In the rows, zero is written as 128.
The rows of T fall into 3 groups, and each row is roughly a mix of its group's hidden directions.
T, 104 rows:
[[120 146 108 100 122 145  78 118 170 115]
 [136 166 139 108  99 142 152 150  88 152]
 [ 92 149 156 144 124 109  86 114 162 135]
 [121 127 115 136 106 137 192 144  95 121]
 [ 89 123 156 129 129 102  88 122 159 157]
 [132 152 119 116 151 128  84  89 165 143]
 [ 78 129 161 127 121 109 101 129 156 158]
 [158 130  66 113 136 137  99 125 138 112]
 [163 109 149 136 107 111  75 151 120 139]
 [167 114 124 145 108 126 102 175  94 127]
 [142 105 123 131 123 134  57 136 140 112]
 [177 128 105 126 123 145 160 132  97  95]
 [ 90 103 123 131 145 140 185 126 126 102]
 [186 132 113 130 132 134 158 128  91 106]
 [174 126 119 103 132 133  83 115 155 102]
 [ 89 146 142 126 129 133 187 100 125 134]
 [151  91 113 119 139 144 178 138  93 122]
 [163 107 118 141 111 136 113 176  92 113]
 [ 74 115 134 129 158 132 162 107 153 124]
 [154 176 112  93 117 166 114 128 121 121]
 [ 93 163 162 143  98 122 109 160 126 139]
 [131 123 132 134 130 124  53 130 150 137]
 [ 80 126 148 122 119 114  90 130 165 152]
 [133 117 101 129 163 120  87  97 167 121]
 [152 124  85 122 145 129  80 105 153 115]
 [154 132  60 121 145 139 106 129 132 122]
 [ 91 169 141 143 108 114  87 135 150 139]
 [147 187 171 110 126 127 121 117 124 140]
 [105 137 105 125 109 128 167 165 115 171]
 [143 135 116 110 144 124  67 123 167 137]
 [176 116 106 137 138 139 156 121  98  91]
 [ 93 145 132 138 119 124 180 145 111 164]
 [ 74 139 166 150 125 110 106 135 149 137]
 [124  64  96 150 134 110 125 131 137 111]
 [128 162 138 104 129 115 181  97 136 150]
 [100  87 159 133 120 112 161 167 122 129]
 [119 112 142 150 118 125 187 137  86 126]
 [ 82 124 145 146 124 123 176 150 106 145]
 [129 120 102 136 175 130  88 107 164 126]
 [ 85 145 147 121 138 122 174  96 145 144]
 [105 138 152 131 126 114 194 126 116 150]
 [ 70 132 166 132 115 113 122 130 145 156]
 [ 89 152 159 142 122 110  88 128 162 133]
 [157 171 159 115 113 117 145 140  97 156]
 [172 107  92 115 138 149 159 131  96 124]
 [150 145 112 116 155 123  82  99 164 140]
 [178 141 118 122 106 132  81 153 112 132]
 [110 186 156 102 115 149 118 130 133 150]
 [117 120 189 124 127 121 176 132 125 134]
 [132 155 135 122 138 117  80  93 160 155]
 [131 137 121 135 119 133  52 118 143 127]
 [132  86 113 133 133 137 165 163 107  94]
 [128 155 119  98 127 137  74 130 167 141]
 [195 110 133 120 122 127 102 146 108 127]
 [174 112 101 136 135 141 160 130 100  94]
 [136 116 123 134 134 132  53 131 148 124]
 [113 111 111 127 137 121 197 146 122 110]
 [158 135 129 111 141 128  68 108 154 110]
 [190 122  97 124 138 140 136 130 106 102]
 [166 142  95 128 144 136  78 102 141 120]
 [ 68 113 131 125 151 133 159 114 155 117]
 [ 98 159 145 146  93 126  88 161 122 133]
 [134 146 132 111 125 124 201 120 113 135]
 [120 139 155 110 101 131 183 151 102 139]
 [ 74 147 164 150 106 110 111 127 138 139]
 [133 111 158 155 129 114 177 127  86 123]
 [145  92 119 155 120 142  88 155 103 102]
 [ 76 131 147 154 125 117 167 129 111 154]
 [139 133 176 140 132 139 141  98  98  88]
 [179 124 118 108 147 133  92 106 155 113]
 [149 116  61 118 143 138 104 132 132 110]
 [111 135 149 117 119 117 198 114 120 135]
 [149 149 146  75  83 128 144 138 125 129]
 [156 130  98 127 176 127 109  96 158 140]
 [179 111  84 107 141 146 143 126 113 116]
 [129  88  76 133 136 116 118 154 126 161]
 [102 137 112 107 124 129  74 124 169 143]
 [128 143 109 126 158 128  78  98 166 136]
 [ 91 119 114 139 113 136 182 153 107 147]
 [ 88 171 149 142  90 118 129 148 120 144]
 [159 114 134 127 154 120  72 106 150 110]
 [173  97  92 109 147 146 151 129 111 114]
 [128 134 151 117  84 117 182 132 101 126]
 [103  81  94 139 113 122 135 126 152  91]
 [ 97 121 115 143 116 130 189 147 106 143]
 [158 128  65 115 127 141 100 134 124 111]
 [ 87 119 113 129 151 139 187 125 132 111]
 [173 133 115 107 121 133  80 107 149 107]
 [146 138 113 124 133 133  56 125 149 130]
 [101 126 186 141 112 121 163 130 111 143]
 [107 155 122 141  85 136 126 168  90 136]
 [135 114 130 103  84 135 158 163 105  99]
 [ 97 125 195 141 114 117 147 126 123 138]
 [139 126 146 118 138 124  67 105 160 108]
 [149 144 103 103 128 147  85 111 157  96]
 [142 160 121 123 134 126  77  89 153 144]
 [ 92 117 111 145 168 109 126  94 161 141]
 [182 117 100 133 136 138 156 131 105  95]
 [121 130 122 134 106 125 187 157  96 147]
 [ 82 122 133 153 127 126 171 149  98 149]
 [ 89 146 177 138 111 110 101 131 153 128]
 [172 134 119 111 133 131  77 107 156 112]
 [139 120  93 135 166 135  91  98 156 110]
 [ 91 115 102 123 131 124  88 113 176 124]]
Here is one row of each group, with its name. Which group are the others in?
[158 168 106 124 128 136  78 103 137 138]
Z
[105 144  93 124 111 145 177 146 103 149]
S
[138 128  54 124 137 134 105 123 132 119]
M

[168 119  91 106 152 136 171 110 123 129]
M
[ 97 143 120 135 115 137 189 148 110 149]
S
[154  97 121 114 145 139 187 125 104 126]
M
[163 113  96 146 126 149  88 142 106  98]
Z
[166 108 130 143 111 110  81 165 115 132]
Z
[168 129 124 107 135 129  80 107 162 107]
M
[117 111 144 140 111 124 186 154  93 124]
Z
[182 113 108 136 140 135 148 121 106  87]
S
[110 121 106 166 162 124  82 109 149 128]
Z
